In the data rows, the value 128 means zero.
Here are some points:
[124 179 147 112 136 151 157  90 106  85 185  68  94 169 166 130  87 159 105 128 124 144 118 118 130 144  91 123  88 124 164 121]
[144 113 115 116  85 145 110 127 135 124 154 113 129 126 109 127 138  93 145 115 115 113 115 160 148 107 127 160 125 142 127 137]
[144 100 122 116 104 134 121 138 135 137 152 132 136 108 104 120 163 108 171  75 115 117 123 177 155 145 129 167 161 126 125 141]
[193  94  82  98 107 195 103  88 101  53 236  42  77 196 116 146 119  61 111  74 123 124 113 172 177  95  93 111  78 159  77 158]
[107 123 106 125 152 108  81 113 137 127 112 110 137 114 151 158 147 126 132 117 130 149 117 138 107 134 115 132 159 155 165 137]
[121 135 141 145 169 108 108 131 115 126 106 131 120 136 141 152 149 135 110 121 160 154 130 132 138 127 123 113 140 148  95 138]
[112 108 123 121 101 122 139 133 201 183  90 167 159  99  91 104 130 125 161 151 113  72 144 154 112 133 151 154 149 145 169 111]
[133 148 120 125 152 111 123  94 150 109 128 122 112 142 157 143 118 141 116 147 122 124 132 110 110 133 127 122 133 122 148 109]
[ 97 172  89 105 152 131 124  83 100  87 104 116 107 140 139 149  90 146  95 155 116 161 118  88  65 162 141 100 191 112 236  91]
[124 125 121 130 123 120 107 132 138 139 116 138 147 111 127 125 120 131 143 135 116 120 123 132 123 130 132 140 143 137 154 121]
[124 130 131 132 121 128 137 127 132 130 124 134 129 123 126 120 119 131 130 133 129 116 131 122 125 129 130 127 126 129 129 124]
[128 139 104 106 135 137 101  92 114 104 164  96 118 126 129 137 118 117 116 125 118 148 104 144 122 128 125 121 156 137 173 121]
[113 146 125 125 130 137 188 112 106 139 117 144 139 117 123  98 118 143 137 131 133 124 128 104 110 129 153 128 101 122 134 102]
[ 44 255 133 133 162  97 230  57 113  92  64 182  63 172 196  80  17 255   0 230 140 172 163   0  12 214 128  77  57   9 206  67]
[120 157 145 126 123  72 184 125 114 144  96 163 129 120 128  98 101 177  98 161 137 121 130  89 101 144 146 121 109  95 108 109]
[101  98  96 123  93 114  81 120 172 142 118 139 191  86  99 142 114 140 159 127  98 110 125 115 117 134 142 168 175 147 210 125]
[141 147 108 111  87 165 128  79 119 125 190  79  99 129 119 105  80  99 120 128 103 126  92 137 120 118 118 129 105 108 183 118]
[ 98 164 129 131 152 100 142 113 135 116  97 142 120 127 152 137 106 174  97 147 134 153 126  91 106 151 132 100 136 111 144 114]
[122 149 128 120 135 138 166 120 114 129 119 144 122 132 120 110 115 148 108 151 122 124 112 110 112 149 134 113 108  92 124 105]
[148 114 147 131 101 151 153 150 126 140 132 139 128 127 114 114 120 117 134 125 121  96 133 141 143 120 133 135 105 114  86 125]
[122 136 116 126 144 117 122 124 120 139 138 124 119 126 143 144 137 138 121 127 131 144 134 125 126 138 126 118 124 136 134 128]
[170 135 157 138 137 133 158 150  73 109 158 109  89 168 142  72 116 142  93 131 147 156 124 122 152 108 119 106  88  77  36 126]
[157 137 143 114  91 154 152 114 104 116 179 106 111 141 104  96 113 110 117 134 114 117 101 135 147 103 135 117 104 102 125 118]
[120 100 108 120 116 143 103 140 157 151 129 138 144  90 102 135 139 103 163 106 101 114 138 155 129 136 136 146 149 140 156 144]
[114 124 115 131 138 124 118  89 120 115 132 108 114 145 131 133 114 128 109 126 127 155 125 113 110 140 120 124 128 122 155 122]
[147 146 147 100 123 134 165 115 117 133 126 136 111 155 142 117  98 152 106 137 132 118 134 105 115 127 124 121 111 106 122 112]
[152 130 129 120 109 155 138 102 110 113 166 103 112 155 115 120 123 103 126 112 144 125 106 146 142 112 114 136  96 119 119 120]
[ 85 155 121 129 117 128 167 130 137 139 104 117 115 145  78 101 106 146 123 155 129 126 126 102 118 141 141 121 120 126 136 111]
[120  75 193 155 120  81 146 194 179 210   8 230 195  74  89 117 199 161 188 138 153  92 189 157 166 133 147 153 118 173  15 176]
[120 154 100 101  90 141 106  90 120 105 166  90 110 141 139 136  79 102 106 117 128 157  99 140 120 120 121 127 145 134 186 116]
[156  71  88  94  64 174  55 101 144 127 243  26 146 159 107 121 127   9 153  83  92  96 110 192 179  98 114 153 114 151 162 120]
[156 121 124 118 186 143 104 149 165 147 115 140 167  73  86 126 145  87 168 126 132 118 121 177 131 116 157 169 158 137 160 113]
[101 146 116 140 157  96 133 120 118 123  98 146 126 131 162 145 122 158 114 143 133 152 137  92 104 153 122 111 133 130 143 135]
[129 167 147 130 140 128 182 112 120 139 110 140 114 152 124 113  89 175  90 157 143 132 124  80 111 134 144  70 118 105 130 121]
[ 80 156 108 112 140 135 126  94 142 110 130 120 124 113 156 124 102 141  94 148 113 145 118 101  87 158 136 120 151 138 234 108]
[152 122 144 113 119 144 122 131 115 113 148 107 120 128 114 123 140 128 127 123 120 126 116 134 137 111 120 131 126  97 105 130]
[107 169  95  94 118 131 142  71 103  83 187  69 103 124 149 118  97 139 100 117  98 157 104 108 126  74 107 108 112  86 193  92]
[147 186 119 140 172 122 136  66  45  57 156   6  36 212 240 180 109 173  22 181 151 233  85  68 130 108  98  73  91  88  61 141]
[130 166 145 157 154 157 186 118  95 107  98 134  80 204 159 126  82 162  71 169 157 122 162  86 119 143 107 100  97  78  78 102]
[ 63 203  81 132  51 137 152  59 172 128  85 148 156  78 125  85  49 165 154 195  19 118  92  83  16 140 214 117 179  93 255  61]
[188 124 180 156 122 110 160 164 109 150 109 153 122 152 108 113 154 148 137 106 111 128 126 128 157 109 129 124 111 115  18 139]
[103 146 125 130 124 109 132 149 124 136 112 160 124 130 146 140 125 151 136 119 141 143 166 108 132 146 133 145 121 124 124 157]
[121 109 126 126 142 136 123 128 123 125 124 113 138 120 144 128 110 112 122 130 123 100 146 135 131 129 136 127 129 134 122 131]
[167  84 104  88  96 177  82 107 145  96 221  62 142 129 105 144 116  54 173  78  99 122 115 179 150  96 101 140 129 152 168 137]
[121 160  95 112 122 143 124  91 121 101 150 107 107 134 135 127 103 142 113 115 103 151 115 121 112 131 126 122 125 119 180 114]
[111 137 139 118  83 125 165 134 133 155  98 175 132  67  86  68 104 144 139 179 110  57 132 107 113 122 158 171 115 106 161 106]
[ 60 136 132 140 129  94 176 111 133 110 157 142 147 106 157 135 105 194  95 180 127 119 148  58  84 135 153 111 140 113 133 102]
[122 138 120 100 108 145 138 122 125 124 158 112 131 130 122 108 114 107 130 124 125 137 114 134 129 123 130 136 135 129 174 123]
[122 112 138 139 138 111 125 155 149 157 104 162 141 118 123 134 151 129 145 130 134 111 135 130 145 136 132 136 134 138  94 137]
[122  55 127 135 128 124  82 182 205 170  95 175 183  86  67 142 175  96 199 117 151  93 166 175 166 121 159 170 157 183 128 152]
[103 132  79 116 141 132  57  88 153 111 146  95 130  91 135 162 150 116 146  93  98 104 110 149 101 139 120 126 172 177 229 151]
[121 122 103 135 157 118  83 121 137 111 121 107 112 126 154 159 135 120 133 118 139 154 131 142 112 125 112 131 165 100 172 136]
[ 95 174 130 133 170 101 141 111 104 102 116 129 108 141 169 130 108 184  77 161 149 171 124  95 116 142 137 105 125  83 123 119]
[106 118 119 113 143 119 102 124 142 133 133 116 142 118 127 142 141  91 156 101 162 135 130 162 136 129 122 142 165 150 158 108]
[136 117 119 121 145 126  79 113 134 116 146  99 125 125 141 157 145  97 140 116 128 149 106 160 140 124 121 134 157 156 152 145]
[ 87 107 159 156 119 137 121 138 160 156  93 169 142 101  95 109 115 130 151 153 130 120 170 140 110 138 141 121 156 140 143  69]
[ 86 188 132 135 174  76 137 125  67  90 117  91  72 152 179 182 128 160 102 123 157 228 181  88 116 152 118  84  86  98 105 130]
[ 60 126  43 113 177  98  63 117 165 109 120 130 137 113 225 147 144 103 225 144 104 182 144 115  70 197 132 135 171 187 253 122]
[145 165 155 159 156 105 189 148  92 119 112 123 119 157 179 132 134 162  72 190 170 148 134  94 144 133 121 106  95  97  58 138]
[129 118  57  60  77 188  77  54 139 104 243  48 123 132 103 124  88  53 121 108  91 149  93 164 109  90 120 134 143 149 255 116]
[127 123 122 140 130 122 118 160 144 142 105 132 143 106 109 134 148 128 144 111 111 125 130 142 123 139 137 136 149 141 156 139]
[ 99 180 119 117 168 123 144  64 124  91 121  98 104 155 189 155  73 171  66 171 138 169 119  73  91 145 115 100 108 105 152 100]
[112 154 186 149 142 104 209 155  93 159  58 194 134 117 120  97 109 193 109 169 157 123 161  73 121 131 151  86  58  58  53 107]
[130 121  89  91 105 166  83  91 141 100 204  72 121 125 103 140 128  70 151  91  93 141 101 158 131 114 117 150 159 163 214 127]
[114  27 108 156 194 104   0 190 127 175  71 155 203  89 132 186 206  65 225  71 151  88 157 236 135 145 117 175 218 255 150 199]
[124 127 128 127 101 154 154 111 138 129 142 124 124 149 113  99 111 112 127 135 126 106 150 115 143 127 128 137  91 129 127 115]
[106 127 127 141 158  83 106 149 147 144  77 155 144 105 157 146 140 152 127 143 138 143 145 109 106 146 126 125 155 143 131 140]
[127 123 102  97 146 125  75 116 139 121 151 100 118 118 137 159 151 108 152 104 112 141 120 160 126 117 119 145 160 154 175 143]
[122 150 136 130 146 122 181 114  83 108 135 124 108 163 144 122 103 151  83 142 148 142 128 102 119 122 133  99  95  88  96 111]
[131 150 155 119  69 137 199 116 139 158  96 169 155 100  82  85 101 143 127 159 140  66 123 107 113 134 160 133 106 117 142 108]
[113 147 121 131 130 106 106 114 148 136 108 136 130 111 126 140 137 137 146 141 130 123 143 132 112 134 137 130 166 150 178 127]
[115 156 115 123 146 136 141 100 117 108 125 116 102 145 156 130 100 140  91 156 131 137 139 102  87 134 120 118 120 119 187 108]
[119 127 124 145 194  90  86 128  95 112 124 108 101 138 171 180 145 133 110 116 156 172 138 136 130 127 112 120 153 141 101 145]
[172 101 142 125 126 152 121 141 123 133 144 106 117 153 108 139 153  90 145 103 135 119 131 150 168  89 120 149 109 140  65 154]
[120 135 124 126 133 121 117 126 129 130 118 133 126 129 137 130 131 132 128 129 127 132 125 123 128 129 127 125 141 125 136 125]
[135 139 123 105  91 171 159 109 144 114 165 123 122 127  98 121 100 103 131 118  98 130  98 124 132 122 140 130 118 115 172  95]
[132 127 135 121 109 149 134 136 140 126 153 119 143 119 101 108 120 113 138 125 122 112 115 138 143 127 150 134 130 127 140 119]
[111 170 143 105  84 127 197  88 145 126 126 166 135  94  98  77  44 161  72 195  97 115 156  51  59 148 184 105  94 126 206  60]
[113 154 150 124 102 111 208 119 134 141 104 175 127 112 111  85  87 161 101 174 115  84 146  88 101 142 147 121 104  94 160  93]
[125 115 112 118 114 144 114 118 140 119 166  96 124 131 113 129 121  97 141 101 113 131 124 152 141 124 136 133 126 139 169 148]
[127 114 100 124 140 138  70 112 134 125 157 101 136 118 135 165 161  98 154  98  96 135 109 172 135 123 121 150 163 161 162 143]
[126 131 142 142 155 109 139 130 136 118  87 143 140 113 135 118 126 150 107 151 141 135 117 106 108 150 131 120 147 118 134 117]
[ 91 141 109 130 140 101 120 109 139 120  84 138 134 110 143 125 121 153 120 143 113 136 139 106  93 148 133 117 151 142 200 117]
Here are 12 more points, each followed by its number:
[152 160 141 123 127 127 176 109  83 120  98 126  63 175 130 120 114 124  72 159 156 118 155 104 152 123 112 106  85  95  35 116] 0
[178 126 143 116  88 171 169 124 122 130 172 115 108 149  95  98  98 113 117 121 109 100 115 142 151 103 122 135  85 100 102 122] 1
[111 115 136 107  97 136 118 130 188 141 125 149 164  93  95 103 130 108 148 137 123 106 122 141 127 122 153 161 148 136 164 113] 2
[128 123 119 125 133 116 104 115 131 130 118 111 133 115 149 115 136 144 132 121 103 148 131 137 115 123 133 111 146 132 155 124] 3
[111 204 142 144 160 108 194 100  98 127 111 145  86 178 166 106  54 199  56 170 158 178 157  59  97 154 145  68  79  70 113  98] 4
[121 128 121 122 109 132 131 127 153 140 120 153 165  93  92 105 132 129 147 132 107 112 124 144 120 128 139 137 148 131 180 113] 5
[ 59 235  82  85 105  44 161  59 181 108 109 110 107  57 147  60  66 184 127 131  34 148 116  66  35 154 150 132 171  72 255  81] 6
[125 137 119 119 130 129 126 115 129 121 133 122 125 128 132 129 114 130 120 132 125 134 126 117 113 133 124 124 134 130 156 120] 7
[139 114 132 118 115 132 105 127 132 113 145 118 134 120 119 135 149 104 142 124 118 123 113 156 126 125 126 144 139 143 147 138] 8
[150  97 150 121  94 162 164 158 148 134 147 150 155 127  78  95 130 108 157 154 155 103 120 160 160  94 150 146  97 110  89 139] 9
[154 114 127  98  98 149 106 127 123 108 187  98 137 138  97 115 100  77 192  99 102 131 101 152 170 138 121 142 114 145 124 130] 10
[ 73 179 118 133 144  76 110 132 159 165  86 171 184  74 125 112 123 194 130 165 102 130 111 121  57 144 152 102 212 157 255 118] 11
Which two of these numbered points are nearest to each point below by angle, seen from the average point of the first points? Their numbers follow each, nearest first.
[153  88 119 120  76 181 121 128 146 122 188 102 122 113  99  97 118  77 166  88  93 105 104 171 151 113 117 156 123 137 105 126] > 10 8
[112 153 113 129 122 114 122 114 144 154 137 191 172  93  86 119 118 121 187 104  62 109  98 138 111 134 144 142 180 143 227 118] > 5 11
[134 111 109 102 105 164 123 116 121 105 183  96 116 143 110 123 110 102 132 109 116 138 109 147 141 124 127 141 118 126 150 118] > 10 1
[159 130 130 108  80 172 165 109 119 119 190 101 106 148  87  90  91  87 114 121 110 104 123 132 151 102 114 135  77  90 113 112] > 1 10
[112 179 133 122 143 121 166  98 119  92 106 133 104 156 171 126  96 178  72 152 148 172 157  67  99 139 113  86 103  90 113 109] > 4 0
[126  88  85  92 140 177  95 109 122  83 255  46  93 133 118 125 105   8 162  84  93 108 101 205 195 105  96 146 118 143 125 145] > 10 8
[123  94 124 108 112 170  96 123 135 110 198  83 113 136 118 129 111  72 147  95 120 153 100 169 165 125 121 144 131 138 156 135] > 10 8
[183  53 194 158  83 169 191 200 137 178  98 189 149 131  63 109 155  98 158 102 158  67 151 165 196  95 130 156  58 115   0 160] > 9 1
[169 123 125 103  65 199 172 107 107 125 208  96 109 140  88  96  79  98 119 119  91 102  96 138 154 100 132 133  81  96 118  91] > 1 10
[ 72 195 163 132 167 102 199  99 126 111 102 135  99 134 181 113 102 238  60 125 140 168 107  70  33 158 156  84  90  97 114 143] > 4 6
[132 119 121 126 110 133  99 130 139 122 127 129 141 116 130 154 145 103 148 119 112 123 129 156 139 116 122 144 140 138 132 126] > 8 10
[116 136  96 127  98 138 153  61 132 130 156 101 110 107 120 128 102 131  78 111  85 130 119 106 109 150 148 133 116 101 186 114] > 6 7
[113 139 108 131 158 120 103 111 126 123 124 128 123 136 163 139 136 132 118 127 132 164 135 120 116 133 122 115 155 138 146 125] > 3 7
[166 111 118  89 126 174  94 131 115 105 199  88 106 167 119 147 143  80 167  90 131 136 116 164 171 104 120 147 117 128  86 146] > 10 8
[126 133 119 113 102 135 122 109 139 132 157 125 144 106 113 108 118 122 136 131 102 128 106 141 109 127 137 139 157 120 219 117] > 5 2
[114 135 129 130 121 120 138 131 149 138 106 147 145 116 112 107 129 134 135 134 128 117 132 119 116 141 145 126 140 128 150 112] > 5 2
[105 193 146 127 125 118 202  97  96 123  92 143  90 158 142  87  74 186  47 166 142 160 125  58 109 152 125  81  89  69 107 115] > 4 0
[128 195 132 146 121 124 183  97  87 113 110 132  86 166 150  85  66 202  49 155 138 134 125  67  99 137 134  85  66  62 109  98] > 4 0
[ 72 188 131 122 151 112 168 124  93 101 101 143 115 156 131 100 103 183  90 155 138 128 134  67  95 138 142  73 112  60 112 102] > 4 0
[121 155  56  75 165 165  74  69  76  42 224  15  50 180 187 170  86  73  74 108 123 207 101 116 118 122  97 113 154 116 189 128] > 7 10
[150 116 138 123  85 154 130 175 164 135 146 129 135 120 103 100 144 115 161 115 119  89 117 151 139  96 135 140 118 129 101 139] > 9 1
[174  38 175 154  56 155 188 155 124 167 137 129 156 144  46  95 137  86 234  79 138  97 142 165 157 115 156 132  71 115  35 157] > 9 1
[188 111 142 105  54 211 179 118  97 105 219  75 109 162  92  96  91  75 125 102  79  94 111 151 150  91 123 126  66  86  93 115] > 1 10
[163 135 153 103  69 181 153 116 107 110 191  92 110 157 107  98 113  92 117 105 126 104 102 149 166  98 119 125  94  98  82 120] > 1 10
[101 162 135 141 126 111 208 104 131 145  64 179 120 123 129  99  84 186  86 183 138  92 150  51  81 146 143 101 102  85 134  97] > 4 0
[116 164 123 123 123 124 145 108 137 126 125 135 130 110 129 100  97 147 118 148 112 115 118  94  85 141 137 120 143 129 207 104] > 6 11
[121 113 156 146 120 145 146 168 136 166  87 162 144 118 103 109 141 131 132 131 134  93 149 108 133 134 164 130  98 126  68 122] > 9 0
[163 131 143 103  97 178 154 124 110 120 176 108 118 141 117 105 119 110 109 127 133 105 109 142 144 112 122 141  88 107  84 125] > 1 9
[ 88 155  80 108 191  89  21 141 127  82  97 102 125 138 206 174 156 140 121 108 125 176 116 126  83 134 106 137 194 190 193 145] > 3 7
[141 106 120 119 109 143 118 132 127 121 163 103 122 144 112 124 135 103 139 113 127 124 117 152 153 112 120 132 117 127 116 125] > 10 8
[143 117 185 145  79  96 189 176 169 188  68 219 201  58  47  50 139 156 169 147 104  68 116 148 137 117 191 175 154  96 168  87] > 5 2
[157 111 109  95  95 199 102 108 131 104 206  38 100 157 102 120 118  58 141  93 109  95 111 184 165  88 115 140  97 137 127 148] > 10 1
[ 96 182  90 101 147 106 142  81 111  92 124 115  92 142 189 113  76 154  82 163 117 147 132  82  96 143 134 109 126 138 205  91] > 6 7
[148  69 127 117  29 171  99 117 170 148 164 132 169  95  84  92 141  77 179 120 108 101 122 159 141 107 120 161 117 158 153 117] > 2 8
[132 134  42 135 136 164 100  40  94  40 255  30  65 181 175 177  82  88  81  88  93 227 108 126 125 112  84 119 134 177 242 149] > 7 10
[162  90 126 111  23 168 117 129 188 172 137 144 159  98  58  92 150  85 204 113  77  69 107 178 161 121 143 154 156 134 162 135] > 2 5
[115 121 140 121  88 125 153 156 185 178 105 195 207  88  58  79 121 116 176 149  78  42 136 128 141 125 166 171 136 156 196  80] > 5 2
[134  77 108 110  92 218  55 144 164 137 168 122 158  81 118 160 181  77 183  87  89 126  73 199 143 118 134 173 171 175 160 149] > 8 10
[143  81  89 106 105 164  76 122 137 131 175 104 168 100 111 136 158  54 167 105 120 116 118 255 137  93 134 176 165 163 174 147] > 8 10
[138  32 107 136 165 120  20 165 179 158 119 139 156  90 121 188 187  64 219  97 131 118 122 214 143 121 131 173 204 230 146 172] > 8 2
[102 181  75 129 188  85  68  48  90  89 152  76  87 154 209 167 110 149  88 124 139 226 103  97 107 142  89  79 170 143 209 126] > 7 3
[136 132 137 142 148 122 127 132 103 127 119 123 112 148 142 163 144 136 116 124 148 148 131 126 138 130 114 123 120 123  55 152] > 0 4
[140  97 107 123 125 129  91 125 147 134 127 117 147 115 124 152 149 111 156 133 128 126 123 153 150 132 127 144 156 155 186 145] > 8 2
[176 122 159 125  81 159 168 127 113 103 163 112 108 147  97  98 113 104 101 123 118  90 117 135 173  98 118 143  71 106  72 132] > 1 9
[ 74 149 117 148 149  78 120 143 160 155  50 175 171  98 146 121 136 151 143 142 128 132 152 102  88 167 138 118 167 152 190 125] > 11 5
[140 132  91 117 128 117  96  92 138 115 128 107 125 147 147 108 110 115 141 127 104 155 134 103  99 105 130 149 183 170 247 109] > 7 11
[ 81 178  89 142 155  84 122  53 147 125 103 135 117  95 189 123 107 178  24 129 116 176 121  87 110 166 120  93 200 127 247 108] > 6 11
[113 117  99 123 128 131 100 129 169 138 127 152 137  99 121 138 140 123 143 132 119 102 150 143 130 134 137 141 152 150 169 128] > 2 5
Here are 12 other points, each followed by its number:
[ 95 134  90 142 155 128 102 100 143 117 112 120 140 108 163 137 108 134 126 139 113 150 131 115  83 151 129 118 162 152 209 126] 0
[134 106 148 141 116 137 134 160 135 145 118 150 140 139  99 117 110 121 138 129 134 131 130 146 152 119 147 124 112 133  83 144] 1
[165  99 139 128 117 134 114 150 122 147 133 120 139 114 105 133 150 107 165  93 130 105  63 159 147 113 133 159 161 133 108 153] 2
[ 95  50 155 125  75 146 124 217 211 212 106 211 216  66   0  93 177  68 240 108 118  17 159 201 181  99 196 204 114 157 108 169] 3
[120 148 129 136 155 112 145 114 102 115 118 119  99 152 152 139 120 137  93 145 154 151 132 115 118 150 116 107 111 111  93 134] 4
[127 116 151 145 146 111 139 165 127 151  71 166 148 117 128 140 137 147 120 131 158 117 136 107 113 136 139 108 131 122  48 121] 5
[128 139 126 122 110 127 135 116 140 136 121 141 136 111 124 115 123 131 127 134 105 115 124 120 117 132 132 132 132 130 164 121] 6
[108 131 127 123 134 123 133 122 119 140 135 128 128 127 114 105 117 142 115 143 125 153 117 126 102 129 144 126 121  65 138 126] 7
[125 115  80 115 169 128  62 129 130 122 148 105 131 113 151 167 155  84 138 109 134 156 131 152 127 130 119 145 168 160 169 120] 8
[116 159 136 125 159 117 128 100 119 107 100 139  94 130 191 132 104 169  99 165 137 128 131  98  88 141 133 110 143 107 174 108] 9
[109  75  94 157 166 106  63 143 138 144 109 142 152 112 159 175 190 100 166  82 144 135 135 165 129 137  90 154 171 187 117 143] 10
[ 12 153  53 117 188  70  72  88 178 115  87 131 136 117 189 147 114 151 134 148 146 185 128 117  69 169  93  98 186 244 255 103] 11
Which two of these numbered points are nearest to each point below by angle, seen from the average point of the first points? Their numbers follow each, nearest first.
[ 88 149 114 122 153  97  88 103 134 117 108 112 118 132 162 159 140 148 116 139 137 174 119 137 116 140 132 124 163 150 160 126] > 11 0
[ 89 194 116 109 120 157 182 105 100 120 114 114  93 153   0 120  92 171  79  79 110 139  97  76 102 146 126  89 106  82 162 113] > 7 4
[135 189 180 144  29 170 255 106  99 141 155 132 134 147  95   9  49 185  81 156  98  78 120  45 118 119 148 120  26  42 103  75] > 7 6
[141 146 141 123  92 142 155 110 108 109 171 113 107 153 114  99 101 126 101 130 128 124 115 125 136 117 129 121 103  93 116 116] > 7 4
[161 170 139 136 160 133 190 105  68  85 161 105  57 201 156 116  93 164  56 145 164 159 115 105 138 143 118  81  68  49  38 129] > 4 7
[ 79 147 109 109  78 110 146 159 135 182 122 154 135 111  85  90 119 141 189 123  64 103 119  86  64 114 131 154 189 141 183 129] > 6 3
[103 135 115 121 137 124  92 101 121 131 113 130 122 127 159 127 121 127 134 158 115 139 135 107 104 126 121 130 154 134 219 112] > 0 11
[105 171 125 129 132 123 173  97 117 106 122 127 108 139 145  99  80 170  91 163 121 143 130  80  94 141 129  97 105  93 182  99] > 9 7
[191  64 169 142  95 166 159 165 120 154 158 143 132 144  75 117 142  92 151  99 159  80 149 173 194  75 123 165  61 127   0 154] > 1 2
[123 133 134 128 130 114 152 107  97 135 122 140 132 126 126 111 112 142 107 158 117 122 136 104 109 131 135 115 118 107 152 116] > 7 9
[104 185 105 122 130 122 122  78  91  96 108 109  63 141 177 132  98 163  68 210 121 192 139  94  99 143 106 101 117 116 191  97] > 9 4
[142  91 128 123  86 137 128 160 156 162 122 146 170 104  85 101 140  99 170 120 112  76 124 166 143  91 148 154 138 141 118 121] > 3 2
[120 134 135 140 135 105 135 142 129 138 100 153 134 123 142 126 133 153 128 138 134 132 133 116 117 138 131 122 133 123 118 126] > 5 1
[ 82 185 147 161 159  85 189 129 129 130  44 193 134 110 151 102  88 212  85 186 142 114 142  51  99 160 164  85 114  94 165  87] > 9 5
[ 90 164  99 141 172  86 110 124 124 121  96 131 130 117 148 134 145 158  98 125 154 153 174 108 103 171 117 123 167 146 159 103] > 11 0
[124 169 138 132 174  84 152 100  88 107 118 119 102 163 167 145 107 169  69 165 171 138 145  75 125 140 117  97 109  98  71 128] > 4 9
[121 128 144 142 151  91  86 146 146 152 106 154 155 111 130 160 156 129 162 114 142 129 127 144 132 134 102 118 170 157 141 145] > 10 8
[ 97 142  95  96 154 103  73 127 143 122 116 122 146 103 137 135 118 131 142 118 127 138 127 131 104 147 135 121 155 149 169 123] > 11 0
[120 111 124 128 125 132 118 134 141 132 127 133 145 117 115 126 135 117 142 126 124 122 134 138 128 126 130 138 137 138 145 129] > 3 10
[146 153 130 123 129 145 144 108 101  97 159  90  85 173 141 125 108 122  97 126 143 144 124 110 140 127 115 109  94  97  81 133] > 4 7
[  6 180  72 214 255   0   0 113  38 140   0 190 145 139 248 214 153 228 107 141 178 203 162  43  49 198 101  80 199 179 180 158] > 11 0
[140 122 142 132 122 141 143 144 125 132 134 123 128 141 112 116 132 119 134 125 135 110 121 131 140 109 128 135 106 117  89 134] > 1 2
[111 123  83 116 144 131  67 119 143 110 153  96 122 120 146 161 160 101 149  94 116 158 120 162 122 129 117 136 181 152 189 137] > 8 10
[140  99 113 143 152 118  83 154 147 138 105 139 149 104 129 155 169 112 163 114 124 140 128 166 135 130 115 142 169 164 119 152] > 10 8
[133 130 112 106 147 154  87 107 131 120 161 112 116 135 131 154 133 102 126 104 129 150 122 158 144 125 119 134 122 154 152 138] > 8 10
[159  67 153 160 105 147 132 126 136 133 142 130 128 118 113 122 153 177 153  94 109 136  92 168 156 102 130 150 136 123 101 168] > 2 1
[106 146 104 121 156 109 109 103 129 115 125 122 133 124 148 130 127 142 121 124 117 156 121 125  97 141 134 114 148 134 188 120] > 0 11
[157 166 153 123 128 155 157 105  81  84 170  92  70 178 151 125  94 140  69 114 145 155 119 117 140 124 110  99  76  82  74 125] > 4 7
[ 63 155  77 130 177  97  63  89 170 118 105 134 146 100 160 164 145 120 148 128 111 158 152 104  74 176 126 114 178 182 255 149] > 0 11
[140 168 156 170 157 109 195 130  82 116 110 123  57 178 152 113 102 172  54 140 155 154 128  72 142 137 110  86  60  63  27 116] > 4 5
[109 151 114 112 128 130 134  97 136 112 129 120 122 126 138 116 107 136 113 147 120 133 123 111  88 139 116 123 135 122 188 102] > 0 9
[ 97 151 129 145 161  89 130 123 132 127  89 147 128 125 154 133 114 166 106 150 140 146 133  92 104 151 140 113 129 127 151 119] > 9 11
[129 100 129 123  98 139 143 145 158 154 127 164 157  91  92 101 125 117 157 119 112  87 134 141 107 127 150 142 133 109 148 111] > 3 6
[126 121 108 114 131 124 102 104 116  99 159  99 113 139 142 144 125 112 124 122 112 149 115 138 120 128 107 126 116 126 164 134] > 8 10
[131 143 145 117  93 134 154 127 139 140 123 146 124 116 127 105 106 154 129 149 117 107 135 141 113 132 126 139 118 124 137 126] > 6 3
[134 124 131 118  74 154 142 139 150 149 136 143 151 101  83  97 126 112 165 122 106  81 118 152 132 110 141 154 126 129 135 115] > 3 6
[ 98 133 125 136 115 119 172 131 148 153  96 166 149 118 123  92 112 203 125 169 105 109 152  92 116 141 154 123 119 116 152 107] > 6 5
[113 123  98 102 121 136 125 167 156 116 154  98 127 112  93 125 104 112 139 129 105 130 129 121  98 162 132 156 138 133 233 119] > 0 6
[202  98 149 102  73 208 158 124  94 126 203  85 110 175  87  96 122  60 152 113 116  78   0 156 176  93 124 155  81 105  75 131] > 2 1
[126 187 107 122 187 116 137  83  72  70 151  77  56 191 185 165  97 157  49 137 154 192  98  83 142 139 106  81 102  93  94 134] > 4 9
[112 136 146 146 148  96 151 155 123 132  95 170 131 129 134 105 132 153 115 145 141 135 139 111 117 142 150 115 122 119 107 129] > 5 1
[ 64 174  94 125 146  75 116  99 133 122  75 133 126 101 170 151 119 172 107 144 105 154 122 104  96 175 127 112 139 146 228 138] > 11 0
[125 112 150 141 136 102 132 161 125 152  80 166 144 118 142 138 150 143 136 130 148 122 158 121 149 136 136 115 124 132  71 137] > 5 1
[ 75 154 110 141 209  81 101 127 115 136  81 159 103 143 210 177 134 181 104 156 137 152 175  80  79 186 141  85 136 123 161 113] > 9 11
[113 127 106 112 133 119  90 125 146 128 125 134 146 106 133 143 129 110 145 134 119 127 132 137  99 138 128 136 163 170 204 125] > 0 11
[136 150 117 120 142 136 127 110 112  96 149 100 109 152 138 138 106 123 112 131 141 159 113 125 134 130 124 108 110 109 123 126] > 4 7
[116 124 151 130  80 126 162 138 154 162 106 180 129  83  89  89 113 140 137 169 114  67 144 100 131 147 145 150 128 118 151 117] > 6 3
[191  93 104  89  93 206 109 127 129  72 240  84 113 182 107 109 143  51 151  72 121 112  89 207 195  83 111 158 112 116  84 143] > 2 1
